Each cloud below is a set of points, in no order, taken from a shape made of curves that can fork, meet and close up, bent smoothly into 10 dimensions.
After each cloud, say how many separate pieces and how many independent loops its shape has (a circle has one loop, a figure eight two, a Y shape none).

T (58 x 10):
[[ -11  -20  -31  -24   -1    7  -20   29   21   -4]
 [   1  -19  -48  -34  -33    8   46   41   54    3]
 [ -19    7   34   11   22    0  -68  -23  -48  -12]
 [ -19   19   60   24   21   -4  -62  -41  -65  -14]
 [ -32   50   99   48   15    6  -33  -86  -92   -4]
 [   2   -8  -40  -28  -42    8   76   37   58    1]
 [ -16   -7   -2   -9   14    4  -46    8  -10   -9]
 [ -29   37   40   19  -17   18   44  -46  -24   10]
 [ -19   15    2   -4  -22   15   40  -10    7    7]
 [  -1    2  -25  -19  -44    8   83   25   48    1]
 [   5   -7  -42  -26  -43    8   85   40   62    1]
 [   1  -21  -50  -34  -33    8   41   43   54    1]
 [  -9    3  -16  -16  -34   10   60   12   31    4]
 [  -3    5  -16  -16  -42    8   75   16   37    2]
 [   2   -2  -32  -23  -44    8   88   34   57   -1]
 [ -27   35   36   14  -17   18   43  -42  -21    9]
 [  -4    7  -14  -17  -39    9   69   14   33    4]
 [  -2  -27  -50  -37  -22    8   19   43   47    1]
 [ -16  -11  -13  -15   12    5  -39   16    2   -8]
 [ -17   13   51   18   21   -4  -68  -34  -59  -14]
 [ -21   28   70   30   17   -1  -54  -53  -73  -10]
 [ -14  -14  -17  -17   10    6  -35   20    6   -7]
 [ -17   -6    3   -6   15    2  -48    6  -13  -11]
 [ -10  -21  -36  -28   -7    8   -9   33   29   -3]
 [   1  -24  -52  -36  -28    8   32   44   53    2]
 [  -6    5  -14  -16  -37    9   64   12   33    3]
 [ -25   35   79   37   17    3  -47  -66  -80   -7]
 [ -31   42   47   22  -15   19   45  -52  -31   10]
 [ -20   24   66   27   18   -3  -58  -48  -70  -12]
 [   1  -15  -45  -32  -36    8   55   39   54    2]
 [  -7  -24  -41  -32  -10    7   -3   37   35   -1]
 [   2  -10  -42  -30  -39    9   67   37   55    2]
 [ -30   42   85   43   16    4  -41  -73  -83   -4]
 [   6   -5  -43  -28  -44    8   91   42   66   -1]
 [ -25   31   31   13  -17   17   41  -37  -16    8]
 [ -14    5  -11  -12  -26   14   44    1   18    7]
 [ -17   -9   -6   -9   14    3  -43   10   -5   -9]
 [ -33   58  112   55   11    3  -28  -94 -101   -4]
 [ -19    6   29    8   23    1  -64  -17  -41  -11]
 [ -17   16   54   21   21   -4  -66  -37  -62  -12]
 [ -13  -16  -25  -21    4    7  -27   25   14   -6]
 [ -11    3  -18  -17  -30   12   48    9   27    6]
 [   2  -10  -41  -29  -39   10   69   35   56    1]
 [ -18   -2   10   -1   19    3  -54   -2  -23  -10]
 [   0  -25  -51  -37  -26    8   26   44   51    1]
 [  -4  -24  -45  -34  -15    6    6   39   40   -1]
 [   1  -14  -43  -29  -37    8   60   37   55    2]
 [ -33   55  107   52   13    5  -30  -90  -97   -4]
 [ -22   19   10    0  -20   15   40  -18    1    8]
 [ -31   47   91   44   16    6  -38  -79  -87   -5]
 [  -7    2  -18  -18  -33   12   54   10   30    6]
 [ -15    9   -5   -9  -23   15   42   -4   14    6]
 [ -17    9   43   15   23   -2  -68  -29  -53  -12]
 [ -12    4  -15  -16  -28   13   47    7   25    6]
 [ -23   32   74   32   17    0  -51  -58  -74  -10]
 [ -25   27   22    7  -19   17   41  -30  -10    8]
 [ -19    2   20    4   21    2  -61  -12  -33  -10]
 [  -3    4  -20  -17  -42    8   79   20   43    1]]
pieces  1
loops  0

Z (67 x 10):
[[ 21  19  22  -4 -12   0 -17  -4  -5  -4]
 [ 10  -3  -7 -19  -1  -7 -29  54  13 -39]
 [ 37  67  52  38 -46  -3  20 -69 -22  34]
 [-16 -24   1 -27   6  -3 -28  20  -5 -12]
 [ 12   1  -6 -16  -4  -6 -27  50  11 -38]
 [-44 -13  31  13  -2  15  -8 -35 -14  33]
 [ 32  43  42  13 -27   3  -2 -41 -12  18]
 [ 34  50  46  19 -32   2   3 -49 -14  23]
 [ 13   4  -3 -14  -5  -6 -26  44  10 -34]
 [ 23  24  28  -2 -15   2 -14 -14  -7   2]
 [ 35  54  48  23 -35   2   6 -53 -16  25]
 [-38 -13  28   6  -3  12 -10 -30 -13  27]
 [-30 -14  24  -3  -2   8 -13 -21 -10  19]
 [-16 -19  11 -21   3   0 -24   4  -8  -3]
 [-13 -37 -26 -39  14  -8 -45  80  17 -51]
 [ 23  77  52  56 -56 -13  42 -85 -34  45]
 [-25 -58 -34 -53  26  -6 -55  91  19 -54]
 [-16 -20   8 -22   3   0 -24   7  -8  -5]
 [-18 -44 -29 -44  18  -7 -47  84  17 -52]
 [-16 -21   7 -23   4   0 -25  10  -7  -7]
 [ 16   6   1 -13  -6  -6 -25  40   9 -31]
 [ 17   8   2 -12  -6  -5 -24  36   8 -29]
 [-16 -30  -7 -32   9  -5 -32  35  -1 -23]
 [-16 -28  -5 -31   8  -4 -32  30  -2 -20]
 [ 30  38  40   9 -24   3  -5 -36 -11  15]
 [-34 -14  26   2  -3  10 -12 -25 -11  23]
 [-36 -14  27   4  -3  10 -11 -28 -12  24]
 [-26 -17  19  -9  -1   6 -18 -13  -9  12]
 [ 18  10   4 -11  -7  -5 -23  31   6 -26]
 [-29 -15  22  -6  -2   6 -15 -17 -10  15]
 [ 26  31  36   5 -20   3  -9 -27 -10  11]
 [ 32  73  53  47 -52  -8  31 -77 -26  39]
 [ 22  21  24  -4 -14   1 -16  -9  -6  -1]
 [-42 -13  30  10  -2  13  -9 -34 -14  32]
 [ 30  73  53  49 -54  -8  33 -79 -28  41]
 [-23 -17  17 -13   0   5 -19 -10  -9   8]
 [ 36  69  53  41 -49  -5  23 -72 -23  36]
 [ 33  46  44  16 -29   4   0 -44 -13  20]
 [-15 -22   5 -25   5  -1 -27  14  -6 -10]
 [ 20  14  15  -7 -10  -1 -21  11   0 -12]
 [ 37  62  51  32 -42  -1  14 -62 -19  31]
 [-41 -13  30   9  -3  13  -9 -32 -12  30]
 [ 37  60  51  30 -40   0  12 -59 -18  28]
 [ -7 -27 -21 -32   9  -8 -40  74  15 -49]
 [ 18  12   8 -10  -8  -4 -23  27   5 -23]
 [ 24  25  30   0 -16   3 -13 -18  -7   5]
 [-17 -19  11 -20   2   1 -23   1  -8  -1]
 [  3 -13 -13 -24   2  -8 -33  64  14 -43]
 [ 20  16  16  -7 -11  -1 -20   7  -1 -10]
 [ 20  14  12  -9 -10  -2 -21  16   2 -16]
 [ -2 -20 -18 -29   6  -8 -37  70  15 -46]
 [ 25  29  33   2 -18   3 -11 -23  -9   8]
 [ 26  75  53  53 -55 -11  39 -83 -31  44]
 [-10 -33 -24 -36  12  -8 -42  77  16 -50]
 [-21 -50 -32 -48  23  -6 -51  87  18 -54]
 [ 37  65  53  36 -44  -2  18 -66 -20  32]
 [ 19  13   9  -9  -9  -3 -22  22   3 -19]
 [-16 -26   0 -28   6  -3 -30  24  -4 -15]
 [-19 -18  14 -17   2   2 -22  -3  -9   2]
 [ 28  36  38   8 -23   3  -6 -33 -11  14]
 [  7  -8 -11 -21   0  -7 -31  59  13 -43]
 [ 34  71  53  43 -50  -6  26 -74 -25  38]
 [ 36  56  48  25 -36   1   8 -55 -16  26]
 [ 27  75  53  53 -55 -11  38 -82 -30  44]
 [ 20  78  51  60 -57 -14  47 -87 -35  47]
 [ 21  17  19  -5 -12   0 -18   1  -3  -6]
 [-20 -18  15 -16   1   2 -21  -6  -9   5]]
pieces  2
loops  0
